In the data rows, 50 means zero.
Some points, one per row:
  57  70  45  45  84  53  18  88  84  32  19  46  31  81  45  45  68  58  70  58  51  71  62  17
  44  23  20  53  50  68  49  72  65  62  48  33  74  51  33  18  23  61  35  58  41  33  47  36
  72  49  78  33  39  22  63  35  38  53  61  76  58  38  79  78  50  67  50  64  34  48  68  60
  38  54  57  60  42  68  58  11  15  65  58  30  34  47  28  57  59  14  33  15  79  40  33  86
  27  63  45  61  63  48  63  57  46  25  60  31  41  19  83  46  63  00  66  49  55  23  52  44
  55  57  68  47  47  54  54  16  23  63  53  44  38  50  43  69  62  30  36  31  67  42  51  79
  50  58  64  48  48  56  53  17  21  62  54  42  37  51  40  66  61  26  35  27  70  43  50  77
  61  55  47  57  92  38  41  63  74  46  51  48  69  54  66  54  62  74  61  79  41  73  50  10
  54  51  81  43  24  37  75  00  03  66  77  60  45  28  62  86  55  31  31  30  62  37  48  98
  55  41  44  46  51  45  47  71  64  49  47  54  64  53  56  42  38  68  53  67  35  49  57  34
  41  05  30  56  18  34  83  68  62  54  82  69  99  14  76  27  02  89  43  82  12  34  43  38
  51  26  43  50  28  33  70  60  60  50  72  70  86  25  75  43  20  82  49  78  19  42  53  41
  61  69  42  42  88  51  15  99  97  27  12  49  35  83  49  39  66  68  76  69  42  77  66  05
  60  54  51  41  64  44  38  70  66  44  39  56  51  61  55  51  52  66  57  63  41  56  64  34
  39  63  76  53  70  61  56  12  13  65  56  58  75  45  57  65  66  07  40  12  51  67  61  57
  62  61  58  36  67  47  34  62  60  45  34  54  39  64  51  57  63  57  56  58  48  59  67  40
  56  62  87  35  28  46  62  40  39  51  63  68  48  17  71  63  52  76  36  49  30  42  54  87
  47  15  40  51  14  21  85  65  61  47  85  83  98  13  92  38  07  97  54  89  07  39  50  37
  49  61  85  43  73  48  56  24  22  60  55  71  82  44  74  71  64  25  47  29  36  71  75  46
  45  68  83  54  43  48  36  28  20  62  99  31  51  29  15  83  54  17  41  00  66  52  50  52
  54  32  40  48  43  45  55  66  63  50  57  54  73  44  59  38  31  71  49  66  31  42  53  40
  36  66  70  54  77  64  53  21  20  59  51  55  71  48  56  59  68  08  44  13  51  71  59  47
  39  59  50  59  51  71  47  27  30  58  47  29  32  56  26  51  62  18  41  21  75  46  37  68
  65  50  62  53  80  31  55  33  49  58  64  52  70  42  70  70  63  64  50  69  49  65  52  33
  55  36  41  45  48  47  55  66  63  53  54  55  70  45  55  39  36  70  50  66  35  44  56  36
  62  54  53  38  61  43  41  66  61  46  39  57  51  59  56  54  53  66  55  64  38  55  65  38
  57  56  55  61  83  43  50  34  50  57  61  40  63  45  58  62  66  55  50  59  58  65  44  33
Here are 16 more points, each followed by its number:
  18  68  62  80  34  50  45  42  35  39  99  32  48  20  15  62  51  12  61  00  68  67  22  38 0
  74  43  52  36  79  70  68  63  50  45  44  61  66  50  41  50  17  51  74  83  51  62  83  57 1
  54  56  68  47  43  56  55  11  19  63  57  43  39  46  43  70  60  28  35  27  70  42  48  81 2
  48  27  34  49  41  45  58  67  63  54  59  56  77  39  57  33  25  71  45  67  31  40  50  39 3
  66  50  69  34  48  30  54  49  49  51  52  68  56  46  71  68  51  63  51  62  38  50  67  53 4
  65  59  63  37  61  42  40  57  54  48  38  55  45  60  56  61  60  58  53  57  46  55  64  47 5
  47  51  81  52  16  43  81  00  00  69  85  56  45  22  58  85  55  18  27  19  69  34  40  99 6
  30  54  48  67  38  74  59  06  15  64  61  27  34  42  24  50  56  09  33  12  82  39  25  85 7
  44  72  65  44  56  78  36  57  52  51  38  35  27  42  34  39  61  56  35  31  49  43  44  76 8
  39  64  80  51  69  60  57  12  09  64  58  58  73  44  62  67  65  06  40  11  51  68  63  56 9
  43  21  26  56  40  58  60  68  60  59  61  44  79  41  47  21  18  68  39  62  32  33  45  39 10
  52  65  66  40  52  66  36  72  66  46  40  49  39  43  47  38  53  75  40  50  37  47  52  62 11
  59  58  71  40  46  47  52  21  26  60  53  51  40  51  51  73  61  37  41  40  62  46  56  74 12
  57  31  51  44  33  27  66  58  54  50  66  71  77  31  75  49  29  78  51  75  22  44  58  45 13
  43  54  69  48  72  55  55  35  29  61  55  65  89  44  67  55  54  29  44  31  34  66  68  34 14
  52  58  88  42  64  40  64  22  19  57  63  81  87  36  85  75  59  32  49  34  30  71  76  45 15
Which of these numbered points is nearest to each point below, ignoring the 3 directions in which the first points spread most? Its number follows each.
  40  36  62  50  58  48  72  36  32  61  71  73  99  26  80  48  35  42  43  41  18  62  64  35 > 14
  68  55  82  36  37  30  63  18  24  58  64  72  52  38  71  85  57  50  42  51  48  45  64  76 > 12
  50  42  50  55  57  82  86  26  20  53  65  49  59  33  24  49  19  17  62  52  79  49  56  90 > 1
  66  55  69  36  48  36  51  41  43  50  52  66  52  49  66  72  57  57  49  58  43  51  68  56 > 4
  51  36  41  47  46  46  53  68  64  51  53  53  68  47  56  36  33  69  49  66  34  44  54  37 > 3
  67  47  69  36  44  27  58  46  48  50  59  73  60  40  76  68  48  69  52  67  35  49  66  53 > 4
  77  41  67  33  66  61  81  38  30  51  60  69  68  37  50  68  19  47  66  79  54  56  84  77 > 1
  35  61  80  54  61  59  63  00  00  65  65  60  75  37  60  68  63  02  38  05  54  66  57  66 > 9
  74  41  56  35  77  68  68  59  48  45  46  62  68  48  41  51  15  51  73  84  52  60  84  61 > 1
  49  64  59  50  67  45  15  92  72  43  84  34  64  46  19  55  45  51  59  20  40  63  59  01 > 0
  47  65  46  54  68  65  32  52  51  48  34  32  29  67  30  46  68  31  51  35  67  56  45  48 > 13
  73  47  58  36  79  74  67  51  44  47  43  57  59  51  37  55  22  42  70  75  60  60  81  66 > 1
  48  56  42  41  85  52  41  90  69  34  39  29  53  38  81  39  53  15  57  71  37  18  83  22 > 15
  38  68  65  51  44  84  44  38  35  58  51  30  25  36  27  42  59  44  27  18  61  36  37  90 > 8
  38  62  83  54  62  58  67  00  00  66  66  62  75  37  64  71  64  02  36  08  52  64  59  68 > 9
  46  00  27  52  00  15  99  74  67  57  99  89  99  00  99  23  00  99  40  99  00  25  50  34 > 13
  67  55  62  36  57  39  46  52  52  50  45  61  48  55  62  66  57  60  52  57  44  53  66  48 > 4
  69  52  80  32  41  26  60  31  35  52  58  73  54  41  73  79  56  59  48  57  39  49  67  64 > 4
  41  46  56  55  42  44  38  76  58  52  99  38  82  25  25  53  26  54  47  20  35  50  52  15 > 0
  47  25  33  52  38  45  62  67  59  56  59  55  78  36  58  31  22  72  45  68  30  37  50  38 > 3
  48  65  83  42  78  54  51  27  22  58  50  67  78  50  68  69  68  22  46  23  41  72  76  42 > 15
  45  64  63  47  92  58  37  55  50  49  37  62  79  61  64  50  65  31  57  34  31  80  73  17 > 14
  61  65  56  41  70  51  31  64  62  44  29  47  35  70  46  56  65  49  57  51  54  60  61  38 > 5
